Each path below is one point turned by a fixed rotation once a step. After each direction that follows a path, write how fast that rotation turns it, in degrees per step (0 if it stays still).
Each turn is a multiple of 5 degrees from 10 to 175, or 0.
Each row of a path follows its step; steps can be skipped.
Rotation 1:
step 0: [ -7   3   0   3  -8   7 -14   5   3  -2  -4  11 -13   7  -5  -2  12   9
  -4 -12   6   4   2  17  15  -1   4   4  -9  -1  10  -1  -4   3 -10  -1]
step 1: [  9  -4  -7   8   7  -3   3  -5   2  -9 -14  -5  12   2   4   0 -14  -7
   8  14  12  -5  -1   7   3   5   1 -10  17   1   2   5   0 -11   3  -8]
step 2: [-10   0   5   1   2   1  -1   2   5  17  15  -4  -3 -11   2 -12   4   4
   5   4  -6  -7   1 -19  -4 -14  -5   4   0 -15  -8  -3   5  -4  -4   4]
step 7: [ -9  -2  -2   1  -6   4  -2 -11  -5   6   4  -7  -3  -2 -18   0 -17  -2
 -10   2 -12  15  -9   5   0   4   3  -4  11  -6   0  -9   5  12   2   4]
step 8: [ 12 -15  -2  -1   5 -10  -8   4   3  -2  -1   4  -2   3   4  -5  12  11
   1   5  10  -2  13  -2  20   1  17   7 -10   2   3  -4   0   6  -5   0]
step 9: [  1   5  -2   5  14   8  11   5   4 -13   0   4   6  11   1   5  -9   6
  10  -7   4 -11 -11   6 -11  -7  -7  -2   3  -6  -6  -1  -2 -18   9  -3]
step 10: [-18  -1   2  -1  -7  -5  -3 -12   9   3  -1 -12 -17 -16   8  -3  -4  -8
   6   1  -7   8   0  -4  -2 -10  -8  -6   0   1   2   4   6  10  -6   7]
step 11: [ 21   1  -1 -10 -21   3   1   3  -5   0   7   9   6   1  -4  10   9   1
  -3   4   1  -7  10   5   7   0   3   5   1  -7  13   3  -6   3  -8 -10]
step 12: [-10  -1   7  15  19   7   8  10  -4  -6   5  -1   6   2   3 -10  -8  -7
 -14   3   0   2  -6   2   6   9  -3   8   9  10  -2   0   2 -13   0  -5]
[-3  1 -1  0 -4 -4 -2  2  1  3  2 -2 -4  7  1 -2  4  6 -3  3  1 -1  2  0
  0  1 -6 -1 -3 -1 -3 -1  3 -3 -2 -3]	170
[-6 -2 -8  0 -2  4 -1 -3  1 -3 -1  1 -1 -3  2  0  3 -1  1  1  2 -5  1 -5
 -4  2 -1 -2  1 -2  0  0  0  1  5 -3]	90
[-2  2  1  2  4 -3  3 -2 -2  0 -1  2 -1  4  4  0  1 -2 -5 -5  0 -3 -2 -1
  1  1 -1  3 -2 -7  3  1 -7  1  0  0]	120
[ 2 -4 -1 -5 -2 -2  0 -1  2  3  3 -4  5  2  3 -1  0 -3 -2  8  3  1  0  0
  1 -1  3  2  1 -2  3 -4 -5 -3  1 -1]	110
[-2  1 -2 -2 -1 -3  2  0 -1 -5  0  5  4  5  0  3 -6 -5 -5  1  2 -3  1  0
 -2  0  0 -1  1 -1 -1 -1  6 -5 -3  4]	135
[ 0  3 -2 -3  4  1  0  1  4 -2 -1  5  2  3 -5  3  5  1  0  1  3  3  2  0
 -3 -3 -1  5  1  3  2  2 -2  0 -2 -5]	130
Rotation 2:
step 0: [ 13  19  -7  -5   2   2   2   5  -4  -1   2  11  -5 -10 -10  -2 -11  14
 -12  -9   1   5  -6  12   3  -9  -9  -8  15   4  -6   5   4  -3  -2   5]
step 1: [  2  -1  -5  -3   3   4 -12  -6  -5  -7  10  -7  -1 -22  -3   3  -7  12
 -10   0   3  -1  -4  -3   9   6   4  -4  -4  16  -2  10 -12  18  10  -1]
step 5: [  6  14  -4 -15 -10  15  -5   3  -8  -1  -6  12  -9   5   1  -9 -17   6
  -4  -4  -5   9   1   2  10  -6  -3  -1  11  -2   2 -14   5   5   8  -5]
step 6: [ -7   7  -7  -1   5  -2 -12  -2  -7   4  13  -2  -6   2  -5   0 -14  18
 -24   5   2   2 -14   6   2   8   1   2   7  14  -4  -3  -6   0  -2  -1]
step 7: [ -8   0  -2 -14  -8   5   3  -4  11  -2   6  -6   3  -4  -7 -10  -9  10
   2   8   2  -1  -8 -11  13  15  13  -5  -4   8   5   6   8   5  16   7]
step 8: [-10   4   0   1 -10  -7  23  -6  -2  -9  -3  -4   9   6 -11 -10   3  12
  -9  -3   8  11  -4   0  15  -6  -8   6  10   8   0   2   7   3  -5   3]
step 9: [-12   0  -5  17  -6  24  -1 -11  -1  -5   0   0  13  -9   1   2   2   6
  -4  -1  -7   4  -6 -17  13  -6   1   7  -1   7 -10  -5  -8  -2  -2   1]
step 11: [ -2  12 -14  -2  -5   9   1  -5 -14  -7   4  -3 -20   3   8   0  -8   1
 -10   3  -9  15 -10   4   2  13 -12   2   6   6  -9   2   0  -4   3  -8]
step 13: [ 11   4  -4  -7 -16   8  15   6   3 -16  -5   1   6  -6  -7  -2   0   6
  -4   3   3   4   0   5  15   7  -1  -7  12   7   2  16   7  14   4   4]
[ 3  1  3  0 -3  7  1  0 -1 -4  3  1 -2 -2  4  0 -2 -6  1 -1 -5 -1 -1 -6
  1  4  0 -3  0  4  1  1  4  1 -2  0]	175
[ 2  0  0  3  2  2 -2  1  1  0 -1 -5 -1  2  3 -3 -1 -5  1  2 -3  5  5  6
  5  3  1  2  3 -2 -1 -4 -4 -3  0  2]	55
[ 2  0  1  3  6 -1  3 -1  0 -2  3 -1 -2 -1 -3 -1  1  2  3  0  1  0  4 -2
  5  0 -2  1 -1 -2 -2  3  9 -7  2 -3]	85
Rotation 3:
step 0: [ -2 -11   1  13   8 -12   9  10  -6   8  -8   4   6  -3   3  -3   6  17
  -9  -7  -3   4 -19  -3  16 -12  -2  -7  10  20  -8  11   1  -6  -6  -1]
step 1: [  2  -2   2  -1 -28  -7   5 -10 -13   6 -10  -4 -12  -4   5  10  11  -2
  -3   0 -19  -6   8  14   3  -5 -10   8  -2  12   4   2   1  10   1 -11]
step 2: [-16  -3 -13  -5   4 -14  -1  11   4   9  -9  -4   9 -22   4 -11   3   7
  -5 -15 -10  12   2   1   3  -7  14   2  -8   2  -1   9  14   0  -9  -5]
step 3: [  5  16   5 -16 -19   7  -3   0 -18  -2  -5 -15  -9  -1 -16  -7   6  -3
 -13  -1  -3   7  -5   2   1   3   6  -5   0   4  -7  -6   3  11  -4 -19]
step 5: [ 16  23  -5  -7  -2  -6  -6  13  -6  -3  10  -3  -1  10  -9  11   1   1
  -4  -6  11   0 -12  -3   9  -5   8 -24   5   3 -15   1  -4  -3  -9  -1]
step 7: [  2   3  -3  12  -1 -12  -8  19  -3  -1  13  -2  -7   3  12   9   1   3
   8 -17   5 -10  11   1   7 -25   6 -11  -8   2  -5  -2   9 -14   0  -1]
step 8: [ -2  -8   8  16 -10   0   3   5  -4  -8   0  -4  -5  -1 -16 -12   6   4
   0  13  10   3  16  -2  11  -1   4  10  -8  27   5  -5  -5  -1 -13  -6]
step 10: [  1   3   4   7  -3 -10   1  -9  -2   1   6  -4  16   2  -9   1  10  13
   6   2   2  13  -5  17  -1   7  25  -4   1  21   2  -3  -2  13 -14  -1]
step 12: [-12  23   1  -3  -5  -9   1   2   9  -7   3   2   0  10   9  20   5   4
  10 -15 -11   7   1  10  -4   0  14   5   2   2  -3  11   6  19  -7  -3]
[-2  0 -1  0  4 -4 -1  2  0  6  3  0  5  6  4  1  3 -2  2 -3 -1  2  1 -5
 -4 -4  3  1 -3 -3  0  4  2  0 -2  1]	145
[ 0 -3  1  0  0  2  1 -4 -1 -1  3  2  1 -4  3  1  4 -2  6  2 -1  2 -5  0
  3 -2  4  5  4  4  2  3  3 -2  2 -5]	35
[ 1  5  5  2  1  0  3 -4  2  5  3 -1  3 -3 -5 -2  2 -2  0  3  4  0 -4  3
 -1 -1  2 -2 -2 -3 -4  3  0  1  4  3]	60
[ 6 -3  4  5  5 -1 -1  2 -1 -2 -4 -3 -3  0  3  6  3 -1  0  2  1  1  1 -2
  4  1  0  3 -5 -1 -4  1  0 -2  0  3]	45
Rotation 4:
step 0: [-12 -16   1  18   7  10  -5   1  -3   6  -2   0  -6 -11  10 -12   6   5
   2   0  14   9  -6  -8   4  16   8   1   0 -10  -8  -2  12  -1  -4   4]
step 1: [ 10   5  11   9 -10   1   9  11  -2  -4  -4  13  22  -3 -13   8   8  -4
  -8   4  -7   5   5  -1  -1   0  -7   0  11  13  -5   0   2   4  14  -8]
step 6: [  2   2  -9  15   2  -3  -4   3   1   8   0   2  -9   0  -9  17 -23  -3
   7   1   7   1   8  10  -1   6   1   6 -16  12  -1  -3   3  -3 -11 -11]
step 7: [  8  -6  -1  -7 -21   4 -13  -8   2  -1 -19 -10   1  -8  10  -3   2   2
   4  -4  -7   3  -6   7   7 -12  -2  17   6  -7  -3   6  -1   3  11   7]
step 8: [ -3  -8   3   7  11   4   4  -5 -18   0   0   3   7   9  -3   1   3   1
  13  -1 -10  -5   1   3  -4   6  27 -16   1   6  -1  10   0 -10  -5   4]
step 10: [  3  -7 -14   1  -6  11   6   8 -13  -2  -3  -6  -5   1 -12 -12 -13   1
  -3  -4 -10  -4   4  12  -5  -9  -4  16  -4   6  -7  -4  -3 -17   4 -13]
step 11: [ -7   9  -1   9 -10  -7  -8  10  -4   1 -14  -4  -2  -5  17   4   3   4
  14  -5   1  -9 -14  -9   1 -11   8  -9  -2  -1   7  17  -5   8  -5   2]
step 12: [ -3  -7  -1   6  -1   6  11 -26   4  13  -9   3   4  -4 -15 -13   7 -11
   3  13  -1   2  13  -6   4   3   7  -7   2   4  -7  -3  -2  -4  -8   2]
step 13: [ -4   5  -1   6   0   7 -11  15  -8 -19   2   2   6  -6  -9  -1   2   6
 -15  -2  18  16 -14  -2  -6  -5   0   1  -2  -2 -11   4   4 -11   1   2]
[-4 -3 -3 -4 -3  1 -4 -1  0 -6  6 -1 -2 -1  2 -5  4  7 -1 -1 -1  1  2  1
 -2  0  3  2  1  3  0  1 -2 -4 -1 -1]	135
[-1  1  3  3  5  4 -4  4 -6 -3 -2  2 -1  4  1  2  0 -2 -2 -1  1  1 -1  1
  5  0 -1 -2  1  5  5  1 -1 -4 -1 -2]	145
[ 1 -1 -1 -2  0  3  0  0  0  2  0  4  0  3 -1 -2  7 -4  0  0  4  0 -3  5
 -1  4  3 -2  6 -1 -4  3  0  3 -4  0]	90
[ 1 -1  5 -2  3  0 -1  0 -2  0  3 -5  1  0 -1  0  1  0  3  6  2  3 -3 -4
  0  5 -1 -3  1 -1 -5  0  2 -6  4  2]	85
Rotation 5:
step 1: [  5  20   5  13  15  14   2  10   0  -4   6  -6   0  -6   2   0 -11   4
   4  -5   1  30 -14 -10 -13  -1   5   2  11  -7  11  -2   3  -9  -5   1]
step 2: [  3   6 -20   5  28   0  -4 -11  -6  -1   1   2   1 -15   2  -1 -13   2
   4  -1   8   6 -14  -6  -7 -10   1   3  -5   4  -1   8  15   7 -22  -9]
step 3: [-11  12  -4  -4   9   4 -12  -2 -24 -12   8   4   5 -20 -12   7   1  -3
  -1   4   5  18 -17  -7  -7 -13  11   8  -2   0  -2   0  -1   0  13  -3]
step 4: [-16   4  -1  -9   1 -12   2  -4   3   0  -6  -4  -3 -21  -9 -14 -11 -11
   9  -2  11   4   1 -18 -15 -24   8   2   6  -7 -10   0   1  10  -7  -6]
step 6: [ -2   7   0 -16  10   3   2  19   7  -7 -15  -2   3  -6   5  -4 -20  -1
  -1  14 -14   9  -2 -16   2 -15   7   3   2 -15   8 -10   6  -1 -14  -7]
step 7: [  3   8  -4  12  19   8  -3   1  15 -16   3   0   3  -3  18   2   1 -10
   9  -1   5   9 -15  -3  -2 -17  -1  14  -5 -17  17  -2  -6  -2  -3 -11]
step 9: [ -7  17   6  -4  -9   9   0  -6 -12 -10   8  -4  -8  -7   4  -8  -2  -2
  -6 -15  11  22 -15   2 -15 -22   3   2   1  -3  12   5   2   1  -4 -12]
step 10: [-13  -4  -5  -8  11   4  16   5  -1   5   7   4   1 -23  -5  -4 -22   7
  -2 -19   5   0 -10 -12 -18  -8  -4  11  -9   4   1   1   5   7  -5  -3]
step 12: [  9   8 -10  -7  18  -3  -7  -4  10   1  -7  10   5 -15 -13  -5 -17  -5
  15   3 -12  14  -1 -11 -10 -14 -10   7   5 -11   4   0  -3  14  -7  -4]
[-7 -3  0  2 -3 -4  6 -2 -8 -2  1 -2  2  0 -3  0 -1  2  2  2  2  2 -3  3
 -2 -1 -3  1 -2 -1 -3  2  2  2  0  1]	55
[-3  3 -1 -3  0  0  4  3 -4  0  5  3  2  2  1  3  1 -2 -4  3 -4  2  3 -1
  1 -2  5  1  7  1 -1 -1  2 -4  0  5]	140
[ 1 -1 -5  0  0 -5 -3  3 -3  3 -1 -1 -2 -2  6  0  1  5 -7  0 -3  1 -2 -2
  3  0 -1 -1  1 -1 -2  4 -1  0  5 -4]	130
[-2  1  1  1 -2 -2  2 -5  5 -5  1 -3 -1  3  3 -2 -1  0 -5  5 -6 -2 -4 -3
 -1  1  0  1 -4 -2  4  1 -2 -3 -1  3]	45
